Each named turn below is shown by a few rows before and after it. Which turns, in which order, take the first row of each later pair to the second? The first pair is answered.
q_797 (before => after):
6 -4 -3 0 -3 4 6 -2 5 3 9 10 6 3 -5 => 6 -4 -2 2 -3 2 10 1 6 6 8 5 9 0 -7
-1 -10 9 15 -4 -13 30 14 1 3 3 -15 4 -6 -6 => 12 4 6 15 10 -12 13 13 2 -21 13 -6 -13 15 -6
0 -16 1 -6 -5 3 17 1 -3 13 16 -4 14 -1 -9 => 4 -9 -1 -2 5 -3 13 12 2 -1 22 -12 6 4 -12
8 12 -5 -12 -5 -3 -25 -21 -4 -14 2 25 -10 18 13 => -8 -6 -3 -13 -25 -1 -4 -25 -8 21 -13 20 14 -5 11
q_814 (before => after):
-13 -6 -3 -1 -17 6 1 -13 3 11 0 5 7 3 7 => -17 -4 -4 -3 -9 -6 -4 -6 1 9 -14 -5 5 -2 12
12 -15 10 12 7 -25 2 11 6 8 8 -9 -9 15 4 => 16 -18 12 12 1 -15 6 5 7 10 19 0 -6 17 -2
-15 3 -7 4 -1 -5 1 6 15 4 2 -10 7 -13 2 => -10 3 -8 8 0 -6 2 7 16 0 8 -12 5 -11 0
q_945 (before => after):
18 2 -8 2 -7 11 -4 2 0 -3 33 26 -13 13 -13 => 3 6 -10 3 11 -21 -5 35 -3 -4 0 -24 -19 -5 0
-6 10 7 -10 -11 6 -10 -1 -14 15 -26 7 3 -8 33 => 21 16 11 6 -13 26 6 -2 4 2 26 21 1 12 1
23 -3 4 11 -25 15 3 0 7 16 20 24 2 0 -24 => 13 2 5 13 -5 -20 2 34 6 13 -6 -27 -6 -16 -16
-7 15 -2 3 -2 1 -16 -14 -1 -7 -27 12 -5 24 19 => 9 20 0 16 1 6 -3 -5 11 -18 7 13 -9 34 -2
q_285 (before => after):
12 -7 2 12 -6 7 17 4 7 4 21 1 3 -5 -18 => -11 -9 -2 -4 -9 -4 6 -1 -10 15 -20 -3 7 -19 9
15 9 13 12 -8 10 -19 -23 8 -28 8 22 -6 8 -14 => 3 -8 15 18 -28 15 9 -21 12 3 4 12 13 -13 -20
-2 13 13 -2 3 -23 0 44 -15 -17 -17 -27 -17 -12 16 => 12 15 14 8 5 -15 9 47 -5 -24 10 -25 -20 -1 -2
Now pairs of rows:
Each pair is 2 to 3 turns apart.
15 1 13 5 -20 23 37 6 3 3 36 16 26 -19 -19 => 28 21 12 5 7 9 16 22 8 -36 45 5 0 2 -16 -> q_945, q_797, q_814
-6 -3 -2 -4 -6 1 22 9 5 26 -4 -20 11 -25 2 => 0 7 -2 -1 11 -12 14 23 9 8 -3 -34 -2 -18 5 -> q_797, q_285
-12 -7 -2 -18 -16 15 -9 -34 -15 12 -16 31 8 2 13 => -17 2 0 -3 11 -22 2 21 -7 0 -32 -33 -7 -14 10 -> q_945, q_945
10 33 -7 -2 10 -19 -11 -1 16 -20 6 -16 -10 -6 -17 => -14 14 -7 -13 -15 -16 -1 -15 4 19 -24 -11 11 -31 -3 -> q_285, q_945
-1 11 -1 -10 13 -12 -25 -1 -3 -21 -13 2 -10 16 10 => -8 -4 6 3 5 -20 10 20 6 5 -15 -29 5 -9 -8 -> q_945, q_285, q_945
17 -3 5 4 -5 7 8 3 4 -18 32 14 2 21 -10 => -8 -17 3 -10 -21 8 8 -11 -13 18 -6 20 19 0 9 -> q_797, q_285
-13 -5 -7 4 2 19 12 -15 9 31 -2 16 0 -19 2 => 2 18 -10 9 32 0 -4 8 15 -9 9 -3 -25 0 0 -> q_797, q_285, q_285
21 -8 -9 3 23 -8 -3 -3 2 -22 43 14 -9 20 -19 => -22 -27 -10 -14 8 -27 -1 -2 -21 24 -26 -8 10 -23 12 -> q_285, q_797, q_945
3 -8 -2 5 -5 10 16 9 0 6 16 -8 8 -5 -8 => 11 1 -2 0 1 13 2 1 0 -11 20 5 -2 10 -5 -> q_797, q_797
-2 3 1 -13 1 -18 -34 -24 -15 -21 -2 17 -7 22 26 => -1 -22 11 15 -21 -10 30 0 8 21 29 -9 21 -10 -17 -> q_285, q_285, q_945
26 12 -6 10 29 -19 13 11 9 -18 31 -17 -15 20 -5 => 20 -5 -4 3 -6 15 25 -24 4 14 40 23 7 17 -9 -> q_814, q_797
-16 -3 -3 11 -22 8 17 -16 -5 35 -11 2 20 -26 6 => -13 2 -1 20 -10 -7 25 9 2 26 -7 -26 14 -29 -2 -> q_945, q_945
-9 -10 -1 2 4 -14 -6 5 -8 5 -14 -24 -3 -14 5 => 10 0 -4 8 13 -6 -12 4 2 -18 15 -14 -14 7 -6 -> q_797, q_814
20 9 5 15 15 -7 -6 8 -3 -22 17 -11 0 12 -4 => 11 3 5 18 15 -16 2 16 -4 -15 5 -27 3 -1 -1 -> q_814, q_945, q_285
-2 -7 -5 13 -2 1 15 1 0 24 -1 4 12 -24 -11 => 13 6 -6 18 12 -2 11 13 7 0 18 0 -2 -8 -19 -> q_814, q_797, q_814
-6 -15 7 9 -4 -11 24 22 3 19 -9 -19 2 -16 -10 => 15 -1 4 13 4 5 12 12 9 -10 29 5 -8 14 -22 -> q_797, q_814
-1 2 -2 -14 9 -6 -16 1 -1 -7 -17 -4 -7 1 2 => 3 -4 3 -3 6 -5 5 15 9 2 -1 -18 -2 -7 -16 -> q_945, q_285, q_945
-1 -10 5 0 -17 15 11 -8 -2 20 2 12 7 -10 -2 => 1 8 -2 -6 11 -7 -21 2 -6 -12 -15 -1 -15 -1 15 -> q_945, q_945, q_285
1 9 0 -2 13 -8 -12 6 -3 -15 -4 -7 -12 7 3 => 10 5 2 3 3 4 -1 -4 4 -12 20 5 -5 14 -10 -> q_285, q_797
-8 -15 8 -8 -20 22 24 -7 -4 20 11 11 21 -6 -11 => -3 -10 7 -9 -19 26 15 -14 -4 10 19 25 19 2 -10 -> q_285, q_797, q_945
6 16 8 -2 7 -3 9 5 7 5 29 12 5 7 -13 => 0 7 8 -4 -2 4 13 -2 5 19 24 17 12 2 -10 -> q_797, q_797
5 10 -7 24 4 1 26 19 -5 -18 2 -26 -5 3 -6 => 8 20 -11 12 6 10 -2 -5 -17 -34 -1 5 -11 20 11 -> q_945, q_285
6 -8 0 -5 -3 9 -18 -12 -5 -7 13 25 5 9 8 => 8 -10 4 11 8 -10 9 23 6 -4 17 -18 5 -5 -6 -> q_285, q_945
-6 -18 7 10 -11 -2 28 -9 11 27 -5 7 13 -15 -7 => -16 -11 5 1 -4 -13 9 -12 1 21 -30 3 8 -14 15 -> q_797, q_945
1 -16 7 10 -14 10 42 6 7 26 10 -17 20 -21 -18 => 15 -1 1 -4 -11 30 4 -31 -1 -1 26 36 9 12 -5 -> q_285, q_945
11 -10 7 -11 -14 -3 13 -14 9 12 18 17 9 2 2 => 13 -8 12 0 -4 -14 21 7 15 8 19 -8 6 -3 -5 -> q_945, q_814
6 14 -2 1 11 17 -12 6 0 -22 3 8 -16 15 -3 => 5 3 4 10 -3 18 15 14 11 -4 16 -1 -4 2 -21 -> q_285, q_797
15 14 -7 -17 -3 -2 -29 -3 1 -19 -12 15 -19 4 26 => 25 17 -5 -6 0 -3 -23 5 7 -30 7 8 -23 12 16 -> q_814, q_945
-6 -18 -2 -5 -25 23 19 -24 -1 18 10 22 20 -6 -6 => 14 0 -4 -5 -6 19 -4 -23 5 -19 28 32 -3 21 -8 -> q_285, q_814, q_945
11 -4 -9 18 -11 18 20 -12 10 13 25 15 6 -5 -20 => 18 5 -9 18 -1 15 11 -7 13 -4 32 14 -6 4 -21 -> q_797, q_797, q_797
11 1 -17 -17 -15 16 -3 -24 -11 0 10 51 -2 11 15 => 4 -9 -14 -18 -23 16 6 -25 -13 18 1 46 9 -2 15 -> q_285, q_285
-2 -3 -3 -7 -8 14 2 -17 -5 5 7 23 9 -2 -4 => 0 0 -5 -9 -4 14 -9 -17 -8 -2 5 25 2 4 -1 -> q_285, q_285
8 -2 -12 -6 5 11 -14 -20 -11 -18 8 13 -4 21 1 => -4 -4 -13 -12 9 -6 -20 -7 -18 -14 -17 -7 -6 8 14 -> q_945, q_945
-4 -7 -2 -10 -8 8 -6 -20 -4 6 -3 23 7 5 12 => 10 3 2 7 12 -9 5 16 10 -17 16 -13 -6 9 -4 -> q_285, q_945
-5 -4 5 -14 -17 11 8 -18 -13 17 -5 17 12 -9 -5 => -5 13 3 -12 15 -20 -6 12 -12 -10 -20 -17 -11 -6 0 -> q_285, q_945, q_945
3 -10 1 11 -13 17 10 -11 7 14 16 19 3 -3 -21 => 0 -4 -4 3 -9 15 -6 -21 2 6 10 31 -3 7 -11 -> q_285, q_814, q_945
9 20 -13 1 10 18 -24 -12 -7 -30 26 60 -15 42 11 => -40 -7 -13 -12 -13 0 -7 -7 -28 29 -47 26 13 -14 41 -> q_797, q_814
-27 0 2 3 40 -20 -13 4 -20 -1 -17 4 -10 -14 0 => -34 -12 4 2 20 -7 1 -10 -20 23 -13 17 7 -25 -6 -> q_945, q_814, q_797
-9 9 -4 4 8 -5 11 27 -12 12 -11 -42 8 -17 -15 => -5 11 -3 8 7 -2 15 28 -7 10 -2 -43 8 -14 -19 -> q_285, q_285, q_285
-4 8 -8 -13 -10 2 -25 -33 -13 -7 -14 38 3 12 18 => 12 -7 2 15 -22 10 26 -9 13 11 33 17 19 -2 -29 -> q_797, q_945
-3 0 7 4 8 -8 13 20 15 5 -7 -32 -4 -14 -11 => 4 -4 8 8 -6 15 23 4 22 11 19 -7 4 -3 -26 -> q_814, q_814
